In the data rows, 128 means zero.
Here are some points, one per row:
[125 131 87 104 139 133 151 166 136 143 108 107 164 123 125 123 108 124 148 160 139 100 166 132 108 72 114 113 170
 160 112 93 109 82 131 91 122 125 118 194 83 124 132 127 159 153 152 110]
[129 139 138 160 171 121 102 140 95 68 132 112 153 108 105 125 99 109 140 125 143 165 169 136 136 64 125 113 133
 132 175 116 128 136 146 100 157 152 136 170 83 68 105 103 206 133 115 134]
[100 157 122 175 116 162 144 75 126 55 151 142 131 139 145 114 146 174 135 137 123 192 163 149 102 121 123 162 110
 126 136 147 94 140 86 139 188 122 142 113 52 136 123 55 164 93 99 89]
[161 140 127 102 148 128 120 106 154 157 127 131 136 152 112 108 215 142 147 161 125 97 98 112 95 117 195 133 140
 86 132 84 136 73 130 132 157 163 168 169 131 104 134 197 159 205 106 131]
[170 121 79 114 105 121 117 146 112 142 130 120 129 117 137 150 104 159 150 103 122 107 116 106 140 109 133 115 131
 141 123 121 157 146 120 120 96 136 106 115 207 125 88 167 104 149 135 135]
[189 111 148 155 56 148 131 63 131 114 107 143 134 111 155 169 57 119 131 134 139 135 76 123 142 112 207 117 122
 106 136 158 126 145 83 153 82 128 131 119 179 145 115 217 32 118 96 125]
[160 144 119 104 106 200 139 142 136 137 116 123 93 136 78 147 160 146 102 131 133 107 108 130 108 134 116 174 205
 88 127 141 137 62 179 146 133 94 160 87 97 138 167 163 132 122 104 159]
[100 138 114 178 134 150 125 153 99 113 119 121 119 120 163 137 81 119 121 166 117 177 133 161 150 154 64 137 123
 152 158 153 110 177 110 120 118 128 105 94 84 137 138 107 140 109 90 80]
[146 121 133 157 130 141 121 175 143 96 92 113 129 117 129 158 131 136 142 129 110 133 179 153 105 158 132 162 117
 117 123 135 112 122 139 117 106 140 140 144 108 145 155 64 131 127 137 132]
[136 101 125 158 135 93 127 188 122 154 124 122 133 112 137 155 100 118 136 152 135 105 47 142 170 103 89 139 112
 157 136 94 132 100 111 81 114 154 127 166 154 118 117 185 113 141 175 86]
[77 124 124 151 135 105 83 155 132 100 117 137 124 107 131 142 129 131 127 109 134 39 137 128 152 155 111 119 121
 129 104 92 143 78 110 128 127 179 85 113 88 105 136 122 108 117 164 169]
[76 155 131 187 120 151 131 109 133 87 125 129 113 123 142 115 132 105 137 109 110 164 148 161 133 180 55 128 145
 178 106 137 124 126 183 136 148 109 123 109 125 103 166 71 95 116 118 131]
[107 133 141 152 152 151 115 110 103 119 131 113 131 105 132 108 203 110 141 122 153 192 173 132 156 98 141 122 108
 154 96 108 121 112 140 150 126 149 139 163 100 97 129 98 189 134 125 119]
[113 122 127 117 133 129 150 140 134 146 131 99 100 149 154 120 137 124 115 167 139 106 89 111 92 118 127 123 139
 117 114 176 137 156 130 118 102 95 130 124 96 121 143 134 118 117 109 169]
[136 123 122 111 100 113 149 135 125 183 136 126 112 165 105 131 126 128 109 93 127 145 141 134 84 163 164 146 132
 83 106 150 141 173 131 143 141 138 79 102 149 157 116 123 75 132 126 137]
[122 109 109 77 138 145 140 126 125 158 102 103 151 143 109 120 158 118 123 165 146 114 141 112 116 139 136 125 84
 140 142 127 128 121 141 129 68 115 120 138 141 135 122 122 121 125 104 143]
[129 100 136 142 113 87 129 170 118 170 89 148 146 120 139 116 110 105 100 110 124 197 112 86 165 114 190 87 96
 119 132 133 178 187 74 173 79 84 125 121 191 180 127 148 115 108 128 96]
[198 138 148 92 61 140 134 91 158 69 118 120 100 142 114 119 175 134 121 115 122 106 80 133 105 145 189 111 165
 79 77 110 140 121 136 135 126 126 134 123 160 102 128 75 136 145 58 160]
[123 117 95 94 73 95 116 80 122 179 153 115 145 134 140 124 82 134 109 117 129 96 177 107 155 142 122 129 138
 103 106 119 138 127 117 111 86 124 120 146 116 123 96 154 107 91 134 126]
[110 105 111 120 101 121 164 78 183 150 103 172 106 133 114 135 111 148 112 133 98 83 148 139 110 162 91 141 100
 92 148 191 143 129 105 154 107 98 128 92 148 149 144 93 95 139 87 134]
[140 132 130 158 195 178 67 76 156 86 175 139 110 107 129 110 148 106 132 164 125 117 130 141 121 118 97 150 134
 161 105 136 117 100 177 100 167 168 148 116 44 105 152 26 192 137 123 110]
[151 72 147 113 142 78 147 167 138 181 131 123 138 101 152 116 128 134 134 97 134 75 155 116 147 107 168 141 113
 132 178 134 99 148 105 164 108 116 103 143 183 147 143 101 127 114 151 139]
[143 98 128 83 126 135 105 124 140 160 134 115 131 139 164 128 129 124 141 72 94 142 91 108 159 84 145 112 133
 112 156 148 114 120 59 124 162 125 141 135 127 122 121 183 86 128 147 129]
[123 100 141 107 110 117 134 115 133 120 143 151 145 143 113 149 166 131 94 117 125 108 114 116 132 152 147 134 127
 122 137 164 125 138 150 156 87 87 82 125 110 135 113 173 106 128 115 167]
[108 166 134 175 154 149 123 121 99 59 169 126 125 117 143 131 131 126 108 98 149 179 140 143 109 150 83 106 141
 136 134 111 114 190 130 131 205 114 139 85 159 133 180 113 127 125 159 82]
[85 119 140 109 165 108 122 201 100 139 127 129 173 142 120 136 76 137 145 163 116 135 107 117 150 134 41 108 100
 160 115 114 123 164 151 114 159 137 119 136 84 135 97 126 129 119 164 112]
[114 123 143 101 169 111 137 132 168 151 133 113 110 142 122 115 97 120 158 93 124 62 156 113 142 133 132 152 121
 98 145 115 163 145 113 141 107 135 132 112 146 133 120 198 107 99 137 131]
[175 128 113 99 122 104 128 158 119 138 103 117 137 157 113 120 140 124 117 138 141 141 145 129 113 96 123 122 100
 145 142 56 151 107 158 181 123 141 139 161 132 131 107 121 94 142 175 121]
[118 133 155 104 90 130 155 118 136 144 127 107 100 136 125 122 155 130 86 50 130 92 151 146 93 160 130 113 140
 95 133 151 132 110 161 91 49 113 127 107 67 155 136 114 121 128 74 172]
[97 140 136 134 112 91 111 171 96 91 145 170 151 117 110 120 81 115 148 158 120 153 120 134 119 135 64 107 67
 151 111 133 138 146 110 141 143 147 114 138 157 157 155 213 161 151 157 106]
[81 147 145 175 141 154 152 62 78 155 121 151 88 98 147 144 103 133 158 153 141 145 147 148 135 154 117 150 136
 163 109 153 141 191 101 132 202 108 147 124 141 128 133 69 154 123 131 117]
[158 164 124 93 155 126 113 146 187 102 144 115 138 116 109 130 152 118 129 158 134 134 129 133 124 145 120 124 180
 152 155 95 109 37 162 103 89 157 164 103 125 89 108 80 156 167 142 130]
[134 154 138 165 121 133 139 78 126 149 110 138 88 153 110 84 127 154 96 89 100 62 67 123 132 173 152 114 130
 114 127 160 144 147 138 145 127 122 139 115 172 136 127 135 143 135 158 134]
[96 158 149 148 150 148 136 118 117 77 148 146 135 106 180 130 157 135 157 138 140 215 87 148 143 80 124 117 134
 146 132 134 75 149 119 115 199 140 139 134 152 142 94 137 154 63 150 136]
[135 135 144 63 132 116 150 95 113 137 122 140 122 170 91 118 142 132 90 126 134 154 129 103 107 136 184 142 149
 85 106 153 119 88 189 125 93 91 137 115 173 119 132 107 107 125 111 123]
[146 111 105 131 158 97 100 180 114 181 163 131 167 108 116 138 115 106 169 157 131 133 138 105 158 93 155 120 113
 175 133 66 110 114 83 72 203 149 122 157 142 130 109 189 149 149 150 137]
There is one direction along which these points spread out most. Take the direction at right angles to it along which they spread out most. Then take the direction at right angles to both along which they spread out most. Go by this last direction. How far along it is each point below, from 0 to 99? The average is 50, and the first point in the table lies past the average. One standard deviation of the points above along it is 16.
[113 122 127 117 133 129 150 140 134 146 131 99 100 149 154 120 137 124 115 167 139 106 89 111 92 118 127 123 139
 117 114 176 137 156 130 118 102 95 130 124 96 121 143 134 118 117 109 169] 48
[158 164 124 93 155 126 113 146 187 102 144 115 138 116 109 130 152 118 129 158 134 134 129 133 124 145 120 124 180
 152 155 95 109 37 162 103 89 157 164 103 125 89 108 80 156 167 142 130] 83
[76 155 131 187 120 151 131 109 133 87 125 129 113 123 142 115 132 105 137 109 110 164 148 161 133 180 55 128 145
 178 106 137 124 126 183 136 148 109 123 109 125 103 166 71 95 116 118 131] 33
[134 154 138 165 121 133 139 78 126 149 110 138 88 153 110 84 127 154 96 89 100 62 67 123 132 173 152 114 130
 114 127 160 144 147 138 145 127 122 139 115 172 136 127 135 143 135 158 134] 39
[146 111 105 131 158 97 100 180 114 181 163 131 167 108 116 138 115 106 169 157 131 133 138 105 158 93 155 120 113
 175 133 66 110 114 83 72 203 149 122 157 142 130 109 189 149 149 150 137] 70
[140 132 130 158 195 178 67 76 156 86 175 139 110 107 129 110 148 106 132 164 125 117 130 141 121 118 97 150 134
 161 105 136 117 100 177 100 167 168 148 116 44 105 152 26 192 137 123 110] 65
[146 121 133 157 130 141 121 175 143 96 92 113 129 117 129 158 131 136 142 129 110 133 179 153 105 158 132 162 117
 117 123 135 112 122 139 117 106 140 140 144 108 145 155 64 131 127 137 132] 52
[108 166 134 175 154 149 123 121 99 59 169 126 125 117 143 131 131 126 108 98 149 179 140 143 109 150 83 106 141
 136 134 111 114 190 130 131 205 114 139 85 159 133 180 113 127 125 159 82] 27
[143 98 128 83 126 135 105 124 140 160 134 115 131 139 164 128 129 124 141 72 94 142 91 108 159 84 145 112 133
 112 156 148 114 120 59 124 162 125 141 135 127 122 121 183 86 128 147 129] 50
